0: [9 7 7 5 6 12 6 1 10]
1: [9 10 6 11 12 1 11 13 1]
2: [8 6 8 5 7 11 8 4 9]
3: [7 10 7 13 9 3 8 13 5]
4: [8 7 8 5 4 10 4 4 13]
5: [11 12 1 12 8 5 6 9 4]
6: [11 8 5 7 9 8 7 6 6]
7: [8 6 9 4 7 13 8 4 9]
8: [12 9 6 8 10 7 8 8 5]
9: [6 6 12 5 9 6 9 9 7]
10: [6 5 9 4 7 10 9 4 9]
11: [8 8 6 10 10 4 9 13 2]
12: [9 10 5 9 8 6 6 6 9]
13: [6 5 8 4 4 11 5 4 13]
14: [1 3 11 5 7 6 9 11 7]
15: [6 7 10 6 6 5 6 10 10]
16: [11 10 5 11 13 3 10 10 1]
17: [10 8 6 7 9 9 8 3 7]
18: [9 10 6 10 10 1 8 10 6]
19: [7 8 9 9 12 6 13 9 3]
20: [7 9 6 9 3 8 3 6 11]
21: [11 10 4 8 5 10 4 3 10]
22: [12 11 6 11 9 7 7 8 6]
23: [8 7 9 6 10 9 10 5 6]
24: [3 4 10 4 5 9 8 7 10]
25: [10 10 4 12 11 3 9 12 2]
26: [8 9 6 9 1 9 2 6 11]
27: [6 5 8 4 6 10 7 3 10]
28: [6 9 6 11 7 6 8 9 6]
29: [7 7 10 7 4 8 5 6 12]
30: [5 8 9 9 8 7 9 10 5]
31: [9 11 3 11 4 7 2 7 10]
32: [9 8 8 7 7 8 6 6 11]
33: [6 9 9 11 11 4 11 13 4]
34: [10 8 7 7 11 8 10 6 5]
35: [5 6 10 5 6 8 7 7 11]
36: [8 10 7 12 11 3 10 12 2]
37: [8 6 9 6 6 10 6 5 11]
38: [8 9 6 11 8 7 9 9 5]
39: [8 7 9 6 8 9 8 5 9]
40: [10 9 6 9 11 7 10 9 2]
41: [4 7 11 7 5 8 7 9 9]
42: [7 7 7 8 10 3 9 11 4]
43: [5 6 12 5 9 6 9 10 7]
44: [5 7 9 7 5 6 5 10 11]
45: [7 7 8 6 3 10 5 4 13]
46: [5 6 11 6 7 5 7 10 9]
47: [3 5 9 5 5 10 8 8 8]
48: [10 11 4 10 7 5 5 6 9]
49: [9 9 7 10 14 4 12 11 0]
50: [5 6 9 5 3 10 5 6 13]
51: [7 7 8 5 4 12 5 3 13]
52: [7 6 8 4 6 12 6 2 10]
53: [6 4 9 3 6 12 8 4 9]
54: [6 6 11 6 6 6 6 9 10]
55: [8 6 9 5 8 13 8 5 8]
56: [10 8 7 7 7 10 7 4 9]
57: [8 7 9 7 10 7 10 7 7]
58: [9 7 9 6 9 11 9 6 7]
59: [8 7 8 5 5 10 6 5 12]
60: [6 9 10 9 9 4 9 11 5]
61: [10 8 7 7 8 9 8 4 8]
62: [10 11 0 12 6 6 5 8 7]
63: [1 1 11 2 6 8 9 9 9]
64: [4 6 7 8 6 8 9 10 6]
65: [1 2 11 3 7 7 9 9 9]
66: [6 9 8 11 9 4 10 13 3]
67: [6 6 9 4 5 11 7 3 12]
68: [5 7 8 8 9 4 9 12 3]
69: [4 6 8 7 7 9 9 8 6]
70: [6 7 9 7 4 7 4 9 11]
71: [9 11 7 11 9 4 7 9 7]
72: [9 7 8 5 9 8 8 6 7]
73: [5 6 11 7 5 11 7 8 9]
74: [6 5 9 5 3 10 5 6 14]
75: [10 11 1 12 7 6 6 9 5]
76: [6 9 10 10 8 5 9 12 4]
77: [8 8 6 6 4 10 4 2 13]
78: [8 8 7 7 5 9 4 5 12]
79: [8 10 7 12 11 5 10 12 3]
80: [8 7 11 5 8 8 8 7 8]
81: [9 11 4 11 5 9 4 5 9]
82: [8 7 7 6 5 9 5 2 11]
83: [8 8 6 7 2 11 3 5 13]
84: [9 8 5 8 2 12 2 4 12]
85: [9 13 5 15 9 3 7 11 4]

[5 6 11 6 7 5 8 11 9] 46 15 54
[8 11 7 12 8 4 8 13 5] 3 66 79
[6 7 9 8 10 4 9 13 4] 68 42 60
[10 10 6 9 4 7 3 7 12] 20 31 26
[10 8 7 6 6 13 5 3 9] 0 56 52
[10 10 2 10 6 10 5 5 7] 81 21 62
[8 7 8 6 6 11 7 1 11] 0 52 82
[9 9 6 8 8 5 6 6 9] 12 48 32
[3 1 11 0 7 10 9 8 8] 63 65 24
[9 7 6 5 7 11 7 2 9] 0 2 56
[6 8 8 9 8 7 9 9 6] 30 28 38
[9 10 5 12 7 8 7 8 6] 38 22 28
[9 7 6 6 11 8 10 6 4] 34 23 72
[3 1 11 1 7 10 9 8 8] 63 65 24
[8 9 5 10 6 8 7 7 8] 12 28 81
[11 10 4 11 11 3 8 11 2] 25 16 36
[11 10 4 11 11 3 8 11 3] 25 16 18
[6 6 8 6 10 9 11 5 5] 23 57 58
[6 6 7 6 11 4 10 8 7] 57 42 9
[10 10 1 11 6 8 5 8 7] 62 75 81
[10 10 0 11 6 8 5 7 7] 62 75 81
[9 8 7 6 2 11 2 5 14] 83 84 4
[9 10 8 11 10 4 8 10 6] 71 18 3
[11 9 7 8 11 8 10 6 5] 34 8 6
[9 8 6 6 6 11 6 0 10] 0 82 52
[7 7 9 6 9 6 9 8 8] 57 80 9
[5 7 8 7 2 10 4 7 13] 50 74 45
[6 4 8 5 9 8 9 8 7] 69 57 72
[4 6 8 6 2 9 4 7 13] 50 74 45
[10 8 7 7 7 11 7 4 8] 56 61 17
[10 9 5 11 6 8 5 6 10] 81 12 48
[8 9 8 10 7 4 7 11 8] 71 28 60
[7 9 9 9 8 4 7 11 8] 60 71 76
[10 7 7 6 7 8 6 6 9] 32 56 61
[10 10 5 10 10 2 7 8 6] 18 71 22
[10 8 7 7 10 9 10 5 6] 34 23 17
[10 7 6 6 5 11 6 1 10] 0 82 56
[10 8 8 8 12 8 11 7 4] 34 40 57
[1 4 11 6 6 6 8 12 8] 14 65 46
[2 3 11 5 7 6 9 10 8] 14 65 63
[7 8 9 9 8 4 7 11 8] 60 15 46
[10 8 7 8 13 7 11 8 2] 40 34 19
[9 11 8 11 8 4 7 9 8] 71 18 28
[1 4 10 5 6 6 8 11 8] 14 65 46
[9 10 6 11 8 8 8 9 5] 38 22 28
[1 4 12 5 7 6 9 11 8] 14 65 43
[12 9 5 9 11 7 9 8 4] 8 40 34
[2 4 12 4 7 6 9 11 8] 14 65 43
[4 7 8 8 6 6 8 9 8] 64 41 69
[11 9 4 8 5 11 4 3 10] 21 84 81
[10 10 4 9 5 9 5 4 10] 21 81 12
[11 10 6 9 5 9 3 4 11] 21 81 78
[11 9 3 8 7 10 7 5 6] 6 17 61
[8 9 7 10 11 0 9 11 4] 18 42 36
[10 8 7 6 7 11 6 4 9] 56 61 2
[12 10 0 11 7 6 5 6 7] 62 75 48
[11 8 5 8 11 8 10 8 2] 40 8 34
[2 4 12 4 7 6 9 11 8] 14 65 43
[10 8 6 8 12 7 10 7 4] 34 40 8
[10 10 0 11 6 7 5 8 7] 62 75 5
[7 9 6 9 1 9 2 6 12] 26 20 83
[10 8 5 7 8 10 7 3 7] 17 61 56
[8 6 7 5 10 10 10 5 5] 23 58 72
[2 4 10 5 8 5 9 11 7] 14 43 65
[2 5 9 7 7 4 9 12 7] 14 46 64
[7 7 11 6 8 7 7 8 8] 80 9 54
[7 6 11 4 8 9 8 7 10] 80 35 39
[1 3 10 5 6 7 9 11 8] 14 65 63
[7 6 11 5 8 8 7 8 9] 80 54 35
[11 11 0 11 7 6 5 7 7] 62 75 5
[5 6 9 7 9 4 9 13 4] 68 42 60
[8 7 9 7 9 6 9 8 7] 57 72 80
[8 8 6 9 10 4 9 13 2] 11 42 66
[7 5 12 4 10 7 10 8 6] 9 43 80
[8 9 8 10 12 5 12 10 3] 19 79 49
[6 8 10 7 5 8 5 7 11] 29 70 35
[1 4 11 5 7 5 10 11 8] 14 65 43
[9 6 7 6 11 8 11 6 4] 34 23 57
[10 9 8 8 7 8 6 6 9] 32 56 61
[9 7 7 6 5 12 5 2 11] 0 82 51
[6 8 9 9 8 4 8 10 8] 60 30 46
